rotation ticks, each row followed by its count of ticks:
The counts run from 0 to 438.
[  0.1  12.9   5.9  29.2 -12.0   3.5   4.4  15.7   5.1  -0.4 -10.3  12.3
  22.0  21.8  23.8  14.8  -6.5   7.7  14.6 -13.8  -0.4   2.9  -4.8   6.2
  -5.9  24.6 -10.2 -24.3  27.6 -12.5 -12.6   8.3   1.6  -2.8  21.2  -8.5
   1.6 -20.3  14.2  11.3   5.1   4.3  -4.7 -26.1   1.3   2.0  16.0  12.6
  28.6 -11.5 -24.0  -1.2  -9.9   0.4   1.9  14.9 -15.0   3.4  -2.1   9.7
 -31.4  -8.6  14.5]  142
[  0.1  24.8  11.1  -4.5  -3.5  -1.8   5.7   7.0  -5.5 -13.8  10.8   0.0
   1.7  -8.2  20.3  17.0  -3.7 -20.1   3.4  14.6 -18.1  -7.5  19.8 -22.8
   6.0  23.8 -14.3  -1.5   7.2 -19.7  -8.1   2.3  -1.4  22.7   4.5   3.7
 -38.2   4.7 -12.7  -1.1  15.6   8.9  12.2 -18.3   6.4 -18.3  -8.0 -27.0
  12.0   7.9 -13.2 -19.5 -20.3  -6.8   5.4  39.3 -10.4  -8.9   4.7 -12.9
 -16.7  -0.8  21.7]  298
[ -0.3  -1.5 -15.9 -18.2  11.7 -21.1  19.9 -11.2  -7.8  -3.5 -11.7   3.5
  17.1  -7.4   5.4  12.3   6.1   8.7  -2.8   6.3  27.5   8.7  -8.4   7.0
  10.0   1.8 -14.3  15.1  -8.6   9.5   0.3 -13.6  -7.1  -6.6   1.7   2.8
  12.5  19.9 -10.1 -15.1 -12.8 -15.8   3.2   9.6  -2.1  -4.6 -25.7 -16.9
 -25.3  15.6  20.9  30.5  -2.2  23.1   5.7   3.5  -4.4   1.1   3.3 -26.5
  22.7   3.2 -20.3]  124
[-20.1  22.3   8.0   4.0  17.3  22.2   1.8   2.5  -7.9   6.8  -8.9   1.0
  19.8   0.5  31.3   7.6 -12.7  18.6   5.5  21.3  -5.1  16.7  13.4 -16.2
   1.6  16.1  -0.6   0.3  12.0 -14.1 -13.2  -4.6  11.4 -14.6   5.4 -18.6
  -6.7   0.0  -3.9   4.8   6.2  12.1  13.1 -36.2  17.8 -14.9  17.6 -16.1
  18.9 -10.7   4.1   4.1 -11.7  16.7   4.9  13.2 -19.6 -11.6 -12.2  13.2
  -3.1 -20.5 -25.1]  175
[ -2.4   0.8   8.3  -3.3 -11.5   6.2 -12.4  24.1   7.0   6.5   4.3  -4.7
  -3.5  25.3   4.3  -4.4   3.7  -2.9   5.7  -3.8   0.9 -14.8  -5.8  10.1
 -28.6  10.3   8.2 -31.3 -14.4  -4.6  -9.4  34.4   5.7  18.4  31.0  24.1
 -15.2 -19.4  28.0   7.1  24.5  -0.1   1.8   7.0   5.8   4.1   3.4   6.8
  -2.1 -25.7   0.6 -20.4   9.6  -0.1  -5.5  -1.6  -1.1  -2.3  -6.2  17.1
  -0.6   1.7  32.1]  222
[-32.3   1.4  28.9  -0.3 -13.5   8.7  -7.8   2.3   3.0  12.2  14.3  -5.9
   1.6  12.1   0.4  -5.8 -19.4 -21.0   2.7  -4.2  11.7  -2.7  11.8 -18.5
  -9.2  10.3  20.7  -1.7   3.3 -22.4 -26.3   0.5   9.6  14.0   6.6  21.2
   1.4 -14.9  12.0  -6.3   6.9   5.1  22.5 -34.6  21.6  -1.4  18.1 -13.1
   6.7 -24.0 -11.2 -20.2  -3.7 -15.4   8.8   6.1   4.1 -23.7   6.0  26.7
 -14.6 -16.0   5.3]  180
[ 10.8   9.8   3.7 -14.2  -2.4 -11.9  10.5  27.5   7.9 -35.4   6.7 -19.3
  13.4  -6.8  22.8  21.0 -10.3   5.7  -4.7  26.5  -6.5 -23.1  -6.8  -0.9
  -1.6  16.3 -36.5 -14.6  -4.0   0.5   0.9  -7.4   1.9  20.4  -3.3  -8.9
 -26.7  -8.9  -6.9  -6.6  10.5  -2.6   2.3 -11.1   1.1   0.7  -0.5 -14.5
   1.1  16.6   1.6   9.6 -12.2  20.5 -14.9  14.8 -14.9  -8.6   1.5  -8.4
  -1.4   3.9  18.4]  379
[ 22.4  -1.5 -11.1  16.7  -9.7  -1.6  16.7  19.1  27.1  -0.8 -24.5  14.1
  16.8  12.9  14.4   3.4 -13.8   9.0  -3.6  10.3  15.2  -9.2 -32.0  32.7
 -12.0  10.7  -5.8 -11.0  -0.7  11.5  -9.3  26.3  -7.1   4.3  -4.7   0.3
  -2.6  -7.4  32.5  -6.7   0.6 -14.5  -5.0  -0.5 -10.3  33.6   0.6  11.9
  -2.7 -11.7  -6.3   6.5  -1.6  12.4 -19.8  -0.2   1.7  17.7   1.9  -9.2
  13.7  -3.0  22.9]  386
[ 10.9  -0.8 -15.0  23.2 -13.7 -12.0   5.6 -14.7  20.0  23.3 -14.2  16.5
  -1.5 -13.9  -8.1 -15.1  -8.0 -15.9 -19.8 -16.6  -1.7  17.5  -6.7  10.7
  17.5 -16.5  14.6  16.2  12.3   3.6  -9.8 -14.9   5.5 -14.9 -36.3 -20.4
  23.1  -8.9  -6.4  12.2   7.1 -11.7  -3.4   0.6  15.9  20.2  23.0  16.8
   8.4   5.5 -12.3  -1.2  14.2  -7.8 -10.0   4.8   2.1  -3.1   0.1  10.7
  -0.7   0.5   4.2]  314
[  7.9 -24.9  -4.3  -2.9  28.7  15.6 -13.6  -6.3 -19.2   6.6  13.3 -13.5
 -18.4  -8.0  -8.1   3.4  11.0  16.5   3.6 -28.3  10.6  13.0   0.2 -15.5
 -11.7  -6.0  18.1  -6.4   7.9  20.9  18.1 -12.0  -2.1 -30.8  29.5   7.3
   4.1   0.7   0.4  -0.1 -16.6  -1.9  -5.2  16.9 -23.4  -1.6  -9.8  20.2
   3.2  -9.2   1.2  12.8  -5.8   2.2   9.1 -34.4  -7.4  11.1  -2.4  -4.6
   7.3  -4.4 -26.8]  361
[ -8.5   4.3 -19.7 -14.5   6.1 -24.5  25.3 -17.0  -8.6   2.6  -6.4   9.1
  18.6 -10.6   7.2  10.7   8.0   6.6 -15.0  -5.5  11.6   2.5  -9.6   9.2
   9.3  -5.3 -19.0  14.6  -7.5  11.5   0.6 -25.3   2.2  -4.8 -10.5  -1.9
  16.0  11.0 -14.2   3.6 -10.6 -32.4  -2.9  -0.4   5.9   1.1  -7.3 -16.8
 -21.6  33.8  13.9  30.9   1.4  24.1  -4.9   6.9  -4.8  -8.6   3.7 -19.4
  13.9   9.2  -7.5]  123
[-14.2 -18.2   2.7 -22.2  16.9 -15.4  -5.9   9.8 -34.6  -1.5   8.7 -15.6
  11.0   1.5   5.9  20.6  20.2  16.4  16.3 -15.1  17.1  13.7   1.9 -16.3
  -6.4  -5.5 -15.2 -18.8  -8.7 -11.2   7.8 -17.3   5.7 -13.7  43.1  12.7
   6.2   0.0  -8.4 -13.9   5.4  -0.2  -3.7   2.9   1.3 -11.5 -18.3 -25.8
  -6.8  -5.7  18.6  21.7   0.0  11.7  15.3   3.1 -13.8  -9.8  -7.3   0.3
   5.6  11.1 -16.9]  369
[  6.1  23.8   0.1  12.5  -2.5   1.5  -7.6  27.4  14.9   2.1  -0.6  -4.7
  12.9  15.4  18.9   3.2   0.5  -5.9  -5.8  -8.0  -6.1 -17.0  -3.1  10.7
 -20.4  11.5 -17.9 -39.2  -6.5   6.3 -11.8   7.6   8.3   1.9  13.6 -18.3
 -19.9 -27.3   5.0  23.8  19.7   2.6  -1.7 -12.8   4.3   2.1  29.4   5.2
   6.5   0.8   2.4 -12.0  -0.7  11.4 -14.0   9.3  -9.2  -4.0  -8.4  17.9
 -12.5   7.3  34.8]  224
[-16.6   2.5 -18.3 -17.7  21.8   1.3  38.1  10.4  -5.3  12.6 -15.9  16.4
   5.8 -11.6  28.9   5.9  -6.5  23.5 -16.5   3.9   6.7  26.8   6.8  12.5
  -4.6  21.3   9.0   8.1   0.9   8.2 -15.4  14.9  13.5  -3.0   8.6  20.6
  12.3  13.9  14.0   3.7   9.5 -28.3  -7.8   1.2  -1.3  14.6 -10.8   0.3
 -12.4   1.0   0.4  10.8  10.6  20.9 -11.3   0.8   1.7 -16.3  -6.2  11.8
  23.8   2.3  -5.8]  91
[ 21.5  19.4 -22.7  20.7   5.2   4.8   7.3 -26.6  13.3   1.9  -9.6  16.5
   1.9   3.2   7.1  -4.9   6.2  12.3 -12.8  -2.7  -7.8   8.9   0.9  10.9
  24.0   3.7  -3.1   2.4  13.7  26.9  11.7 -15.3 -11.0 -16.3 -22.3 -35.6
   4.1   8.8 -19.1  17.5  -8.9  -7.1 -20.1  15.0 -15.6 -11.6   2.7  16.3
  14.4  33.9   3.3  16.4  -5.5   7.3   0.8   4.2  -0.5  17.6   7.2 -22.2
  -9.2   5.2  -6.2]  277
[ 19.0  33.4   1.8  18.9 -28.1 -24.0   0.1  22.9  24.4  -4.0 -12.9  -7.5
  18.7  12.9  14.5   9.7  -2.2 -29.2 -11.3  11.5  -3.2  -9.7  10.2  12.1
   9.4   4.0 -26.0 -16.6   1.2   0.4 -18.0  -1.1   2.1  20.5 -19.5  -2.2
 -10.2 -11.2   3.6   9.4  10.9  -1.0  -8.1  -0.6   8.8  -7.2   4.9  -6.6
   0.7  23.8   1.9  -7.9   4.6   0.4   4.5  20.4   5.5 -13.0   8.2  -0.8
 -14.2  12.7  27.8]  265
[-19.7  18.4   3.0 -11.4  -8.2 -22.6  13.7  -8.0  -7.3  -5.5  -4.1  24.6
  13.8  20.8  11.0   5.4   3.6   0.1  -4.4  -2.0   2.4 -24.3 -20.1  22.1
 -16.0  13.3   1.2  -2.2  -6.9 -11.9 -14.3  18.0  -6.2  23.7   3.1  10.8
 -10.7   4.7   2.2   2.9   3.8 -24.7  13.2 -19.6  24.6   4.7  -2.3 -10.2
 -20.9   9.8   6.3  -2.7  -7.4  16.6 -15.7  24.2 -15.5  -8.6  -1.3   0.7
   2.6   1.9  23.3]  417
[  5.6  24.5   1.2   5.0  -4.3 -11.0  -2.2  25.4  -8.7 -22.8  -6.2  -3.3
  10.4  -4.1  27.3  20.9   0.9   7.2  11.4  28.1 -22.9   2.0   7.8 -16.0
  14.4  15.2 -23.1  -8.0  10.4 -24.4   3.2   7.1 -10.6  23.0   7.6  -0.8
 -18.1   6.3 -11.2   0.0  17.5  24.1  -1.4 -11.4  10.1 -16.7 -12.4 -19.5
  20.4  -1.1  -2.1  -8.2  -9.9  -7.3   1.2  33.7 -10.9   2.2  -2.5  -7.5
 -12.3   1.0  10.5]  297
[ 31.9   0.4  -9.9  16.4  -9.7 -33.0  -1.8  13.4  -7.0  -3.6  -7.0   6.7
   0.2  16.6  -0.3  14.0  25.0   2.5  13.1 -30.9  10.1 -10.1  -9.6   6.6
 -11.9 -10.8 -15.8 -30.5  -7.9  13.0  10.5  -2.1  -9.3   4.0  32.9   4.9
  -0.5 -17.1  -0.3   8.3  10.2  -8.7 -11.8  29.7 -11.4  11.3  -0.7  12.9
   3.6  -3.2  -4.3   2.8   0.3  -0.3  -2.5  11.2 -16.2  15.1   6.6 -12.1
 -11.3  16.0  31.6]  112
[-11.8  -4.9  24.1  -4.1 -12.6  -7.3  -8.4  12.6 -17.5  -8.5  -1.1   8.9
   1.3   7.8  -9.3   3.9   2.9   8.6  11.8   9.7 -26.0  16.1  -4.5 -14.7
   0.1  -3.5  11.9  18.5   5.9 -36.1  -2.7  20.1   3.8  10.7  15.3  33.6
  15.5  28.3  12.8 -16.2   2.4  18.0  -2.6  -4.1  11.9 -23.8 -26.6 -17.7
   7.5 -30.2  -0.4  -4.4   2.6 -28.5   5.5   1.3  11.4  -9.8  -4.7   5.7
  -8.4  -1.5 -21.9]  292
[ -7.0  -5.9  17.3  -2.5  -7.5  -0.8  25.7   6.6   0.0 -23.8  -3.2  12.4
  22.5  -9.4  11.5   5.1 -17.4  26.4 -12.0  34.4 -12.1   3.6 -18.0   6.7
  11.4   6.6   1.6  31.3  26.3 -21.9 -13.2  -3.9   5.7   1.3 -20.1  18.5
  25.0  11.3  12.3 -12.3 -10.2 -15.3 -15.2 -14.6   4.5   0.6  -1.3   7.6
   6.6   4.7 -14.3  10.3   5.1  -0.2 -12.5  -9.6  20.5 -19.0  12.8   8.6
  -5.8 -11.4 -18.0]  130
[ -7.6  16.2   6.7 -27.5   2.6   1.0 -10.9 -19.0  -1.9 -16.8  24.9  15.7
  -5.6   1.1  -6.5  -1.7  -2.7  -1.4 -18.0   0.8 -24.0 -33.3 -18.7   7.0
  -0.6   3.9  -4.9  10.3   1.0  -0.6  15.0   4.2 -14.8  13.8 -21.2  -6.5
 -25.7  18.5 -18.5  -0.2  -7.5  -0.8  14.2 -15.4  11.5 -21.3 -11.7 -18.8
  -9.6  24.8   7.1  12.6 -27.4   0.1 -17.1  -1.6 -15.2   3.3   2.4 -30.6
   3.0   7.4   5.6]  4
[-12.4  12.9  14.0  -5.3   4.9  -1.3  -6.3  -5.4 -16.1  -2.0   8.4  -0.7
   9.5 -11.8   2.7   5.1  -0.2   5.1  -5.4   9.2 -22.7  19.8  13.5 -20.7
  20.9   5.3  -8.0  15.7  20.1 -25.7   2.6 -11.0  -2.0 -17.0  -1.7   2.3
  11.8  15.7 -19.5 -10.4  -1.2  28.2   2.0 -12.2   3.1 -45.1 -11.2 -22.6
   9.9   7.5   2.6  17.8  -9.5 -13.5  11.7   3.3  -4.4 -13.1  -5.9  -7.8
  -8.6   2.5 -38.7]  289
[-30.3   4.5  20.8 -14.1   1.2   3.2   0.6 -14.6 -15.2  -1.7  23.1  -1.6
  -5.1  -8.1   2.1   4.8  -5.2  -6.6  -1.7   1.6 -15.3  14.2  19.4 -21.9
  15.8   7.2   6.9  21.5  20.4 -30.2  -5.7 -15.1   7.4   4.5   3.5  22.5
   5.6  18.1 -12.8 -11.7  -2.1   5.5   1.5 -18.9  11.0 -38.3  -3.9 -22.0
   4.9  -0.6  -2.9   2.3  -6.7 -15.4  10.2   1.3   5.9 -18.8  -2.2   1.4
 -10.0   0.3 -32.8]  290
[ 18.6 -16.9   2.3 -10.5 -22.2 -28.2 -28.9   9.8   5.2 -15.1  15.7 -13.2
 -23.5 -22.0 -29.4  -6.5  -0.6 -14.6 -17.0 -12.7 -26.8 -13.3 -18.6  -8.6
   0.0 -27.2  -1.3   0.4 -12.4  -9.8  19.8 -23.7   4.1   1.4 -16.3  -1.8
  -5.2 -13.9 -21.8  -1.3  -0.4  -2.4  -5.1  12.9   7.6  -2.6  -1.4   2.8
   3.3   1.9  -1.3   6.6   1.7 -28.5 -18.1  -7.7   3.2  -8.2   7.5  -3.2
   0.3  19.5  11.1]  77
[  6.2 -18.5   1.7  12.4  -7.7   4.1 -18.9  15.6   6.6  38.9   7.0  -7.2
 -26.1  10.8 -26.8  -7.1   3.3 -28.4  -1.8 -37.0  12.8  16.7   3.9 -10.2
 -10.0  -8.6  17.9 -21.8  -6.6  -1.8   2.0   0.2   7.4  -3.0  29.1  16.4
   3.8 -12.9  11.1   6.6  18.4  16.6   4.4   3.1  -1.9  -4.4  -2.1  -3.2
   8.1 -28.3  -4.7 -13.0   1.1 -25.7  11.8  -8.2   2.8   1.5 -11.6  13.4
   0.5   2.4  -1.2]  67
[  5.8   6.5  -7.5  20.6 -11.2   1.3  -4.1  -2.7 -21.0  13.1  -1.7   5.6
  -8.2  27.8   0.3   1.8  30.1   2.5  31.9 -31.5  -1.6  16.0  10.5  -5.6
  -4.6  -2.2  16.7 -16.5  -6.5  -2.1  11.8   6.3  -4.2   4.0  25.4   5.0
  -0.8  -4.0  -4.1  24.2  15.5  -1.6  -7.3  24.6  -3.5  -6.9   8.1  12.2
  18.6  -7.2  13.1 -24.4   4.6  -9.3  20.6  13.3  -6.9  13.6  10.0  -2.9
 -15.4  -5.6  18.6]  30
[-12.7  11.5  19.7   9.9  -6.1  22.5   3.5  -5.8  37.7  13.7  -8.7  12.0
   5.7  -5.5  -4.4 -20.5 -25.8 -21.6 -23.3  23.4  -1.8  -0.5   5.4   7.5
  18.1  10.5  15.1  23.9  24.3  -9.0 -26.6  11.0   6.4   2.4 -36.0   1.4
   6.2  12.6  14.5  -2.4  -5.0   2.6   8.9 -22.3  11.0 -12.2   8.8  -5.2
   6.5  -0.3  -6.2  -6.3  -3.2  -6.1   1.8 -10.3  21.7 -15.6   1.2   6.6
   1.0 -16.0 -21.7]  16
[ -5.0 -19.6  -4.7 -38.1  15.8   6.3  26.7  -0.8   4.6   2.1   3.6  14.7
 -21.9 -23.4  -3.5  -2.6  -9.7  10.7 -22.9   3.1  -6.6  -0.6 -14.9  10.1
  -5.8  -0.2  12.2  21.4  -1.0  22.2  10.4  17.4   1.8  -2.7  -2.7  25.1
  -8.3  24.0   2.6  -2.0  -2.1 -33.4   0.8   6.3  -5.2   3.7 -21.7  -3.2
 -15.7 -11.5  -2.0  16.2  -5.7   1.2 -26.3 -20.3   1.7  -0.6  -9.2  -9.1
  29.3   1.3  -8.6]  87
[-22.9  -0.3  28.4 -28.5  17.7  21.8  -1.1   0.7 -15.4  -7.3  31.9   6.2
 -16.9   6.9  -5.6 -10.7   9.9  13.3  -8.1  -4.4 -11.5  -1.1  11.0  -5.2
  -9.0  17.2  19.2   7.9  12.0  -2.0   8.7  20.0  10.0   3.8  22.4  29.1
  -3.2  20.8   2.3   5.8  -6.6  -9.5  -8.1   0.8 -14.4 -31.5 -13.0  -0.1
  -8.1  -1.4  -0.9   4.4  -2.6  -2.9   3.0 -28.0  11.1 -10.8  -2.0   4.6
  -4.1   2.2 -19.6]  250
[ 25.3 -31.4 -12.3   8.0  -5.5  18.4   4.3   1.9  20.0   3.8  -9.1  -7.3
 -16.1 -10.8 -15.1  -9.5  -9.0  -7.4 -10.7   0.6  22.4   9.2 -13.8  -1.5
  -3.1 -13.8  21.8   3.7  -2.2  25.0   2.3  -3.5   1.5  -3.5 -18.8   2.6
   3.8  -2.6  16.5  -4.6  -5.6 -12.2   0.1  26.0 -30.6  30.6  -0.1  25.2
   8.8 -22.4 -14.1  -8.2   8.3 -12.3 -10.1 -20.6  20.7  12.1  11.6  -4.3
  13.0 -10.0   2.7]  353
[  6.8   4.8  10.2  33.6   4.3  36.8  -7.1 -13.6  36.8  -3.8  -6.2 -11.2
   2.0   2.6   0.4  -5.9  -7.6 -12.2   2.3  18.5  15.1   4.0  12.8  -8.0
  21.3   3.5   3.2  18.0  13.1  13.7  -3.4 -20.9 -11.5 -13.0 -29.8 -21.0
  -2.1  -0.6  -1.0  -3.7 -21.4  16.1  13.6  -7.6 -15.9  -8.7  18.9   9.6
  19.9   5.7  -4.1 -13.1 -11.2  -2.9  14.2 -10.9  17.1  10.2  14.5 -11.6
  -9.8 -27.4 -13.8]  432
[ 12.0   1.9  -3.4  18.8  16.6  21.2  -7.4  -5.1  36.9   9.1  -5.7  -2.8
  16.3   3.9   4.4  -4.1 -19.3  -3.2 -15.8  -3.2  25.8  -4.8  -7.5  12.5
   9.6  14.3  -8.9  -7.7  22.3  31.0  -9.9 -17.0  -1.7 -29.8 -14.8 -26.1
   0.8  -8.9   4.6  -3.9 -20.2  -1.0   1.4 -11.3 -20.6   6.2   8.0   4.8
   5.4   9.1  -7.6  16.0 -17.5  16.7   1.7 -21.7   4.1  11.6  -3.8 -17.9
   3.7 -12.3 -11.8]  391
[ 16.7   2.0  -1.3  24.1  13.5  16.2 -19.0  16.1  13.6  28.0  -1.4 -13.6
 -14.1 -10.4   3.7   4.9  -8.0  -5.2  -7.0 -11.6  -1.4  22.5  19.3 -15.8
   9.3  14.1   1.2 -27.2   8.2   1.0  -1.2   0.6   3.8 -25.7  22.4 -18.5
  -7.1 -16.4  -2.1  10.3   9.8  34.6  -3.6  -8.5  -4.3 -15.7   5.6  -4.1
  26.7 -18.5  -8.9   1.3 -13.0  -8.9  11.3  -4.0 -11.0  11.2 -12.2  -0.7
  -0.5   0.6 -21.8]  64
[ 20.1 -14.5 -15.9  27.1 -15.0 -12.6  -6.8  -7.6  28.0  25.7 -30.8  12.1
  -3.6  -9.4 -17.8 -13.9 -18.9  -8.3 -21.3 -13.7   7.8   6.5 -15.7  12.4
   8.3 -20.6  15.0   7.3   5.9  12.0  -5.0  -1.5  -2.8 -18.0 -38.7 -17.9
  17.9  -1.1   0.3   4.0  -0.1   0.3   4.5   1.9   6.8  12.9  12.3  16.5
  10.6 -22.1  -7.4   6.4   4.6 -13.2  -7.2   0.1   8.1  16.2   0.7   2.3
   7.5   1.4 -11.9]  313
